Each path is a new rotation, seen through one point. The rows after it are directions, each followed by how far the rotation turns it, in degrees each step (0 if it stays put).
Each turn is a multiple of 5 degrees from 10 to 175, or 0.
Each row of a path follows its step; steps can be skipped.
Path 1:
step 0: 0.594 0.940 -0.231 -2.341 1.671 0.272 -0.952 0.534 1.945 0.969 0.481 -0.812 1.208 0.728 -0.059 -1.094 0.042 1.417 -0.419 -2.297 0.687 -0.015 0.491 -0.576 1.569 0.146 -0.410 1.018 0.969 -0.896 -0.529
step 1: -1.078 0.605 1.491 0.533 0.628 0.637 0.504 -1.684 2.477 0.372 -1.185 -0.466 -1.977 -0.546 0.900 0.631 -0.392 -0.735 0.415 -2.031 0.688 -0.708 0.815 -0.333 0.624 0.883 -1.489 0.784 1.065 -0.438 -0.494
step 2: -0.715 -1.081 -0.224 1.743 -1.529 0.007 1.010 1.430 1.117 -0.333 0.015 -0.252 1.385 0.079 0.168 0.322 0.221 0.662 1.166 -2.842 0.192 -0.400 -0.493 -1.565 -1.129 0.355 -1.750 1.107 0.594 -0.512 0.425
step 3: -1.514 -1.627 0.697 0.825 0.918 -0.614 -0.627 2.870 1.552 0.275 -0.091 -0.754 -0.118 1.026 0.324 0.812 -0.250 -0.702 -0.456 -0.187 2.027 0.014 0.378 -0.933 0.350 1.603 0.588 0.585 -1.667 -0.528 0.201
step 4: 0.260 2.360 0.103 0.089 0.870 0.466 0.176 2.472 0.985 0.305 -0.725 -1.805 -0.003 -0.768 0.578 1.090 0.199 0.718 -1.808 -0.895 1.407 0.568 -0.730 -0.579 -0.840 0.214 1.021 -0.800 1.496 -0.761 0.355
step 5: 0.122 1.268 -0.281 0.591 0.166 -1.630 1.567 0.060 1.305 1.874 -0.989 -0.523 -0.433 -0.222 -0.448 0.568 1.358 -2.133 -0.310 -2.145 0.759 -0.878 -0.156 0.399 -0.224 -0.217 -0.357 -1.928 -0.868 0.411 -0.913
step 6: 1.243 -0.146 -0.636 0.449 -2.980 0.024 -0.597 0.271 1.627 -0.069 0.457 -0.680 -0.096 1.596 -0.254 0.852 1.833 -0.222 0.228 -1.516 0.576 0.577 0.975 0.074 -1.538 1.551 0.714 -0.525 0.545 1.272 -0.594
step 7: -0.472 -0.536 -0.889 -0.069 0.159 -0.495 -0.008 1.602 1.352 0.096 -2.151 0.206 -0.310 0.015 0.235 -0.235 -0.042 0.793 1.410 0.035 -0.483 2.035 1.676 0.588 -0.950 1.810 1.090 -1.335 -1.096 -0.883 -1.615
step 8: 0.174 1.233 -0.845 -3.266 0.066 -1.107 -0.050 1.716 1.253 -0.697 -0.866 0.036 0.988 0.530 0.919 0.370 -0.161 0.529 -0.952 -1.039 -0.023 0.321 2.465 -0.498 -0.006 -1.130 -0.587 -0.642 0.639 -0.105 -0.346
Directions:
0.018 -0.750 0.288 -0.003 -0.195 -0.489 -0.101 -0.143 -0.020 -0.433 0.256 0.029 -0.196 -0.535 -0.927 -0.163 -0.625 0.347 -0.512 0.165 -0.187 -0.076 -0.315 0.263 0.440 0.064 -0.071 -0.729 0.501 0.264 0.018 : 0
-0.176 -0.455 0.665 -0.573 0.468 0.146 0.350 -0.328 -0.038 0.302 0.148 -0.033 0.483 0.070 0.272 0.663 -0.137 0.244 0.426 -0.309 0.318 -0.261 -1.029 -0.093 0.068 0.622 0.019 0.237 0.260 0.078 -0.142 : 25
-0.231 -0.415 0.464 -0.496 -0.592 0.150 0.242 0.335 0.139 -0.351 -0.053 0.103 -0.538 -0.064 0.756 -0.190 -0.171 0.463 0.646 -0.262 -0.475 0.292 0.481 -0.062 0.604 -0.204 -0.589 0.130 0.061 -0.135 -0.355 : 55
0.282 0.026 0.887 0.514 -0.215 -0.161 0.084 0.457 -0.444 0.263 0.560 -0.558 -0.296 -0.226 0.205 -0.112 -0.190 -0.379 0.160 -0.385 0.749 0.655 -0.247 -0.135 -0.244 -0.349 0.042 -0.426 -0.309 -0.139 0.275 : 35
0.420 -0.534 0.442 -0.490 -0.215 -0.262 -0.417 -0.253 0.391 -0.202 0.350 0.077 -0.367 0.313 0.242 0.448 0.004 -0.882 -0.384 0.274 0.228 -0.459 0.489 -0.406 -0.008 -0.242 0.576 0.342 0.345 -0.345 -0.084 : 140
0.385 0.316 -0.151 -0.695 -0.730 0.509 -0.078 0.330 -0.039 -0.341 0.333 -0.127 0.333 0.110 -0.273 0.127 -0.007 0.567 -0.393 -0.416 0.055 0.230 -0.207 -0.189 -0.594 -0.450 -0.037 0.487 0.578 0.387 0.549 : 175
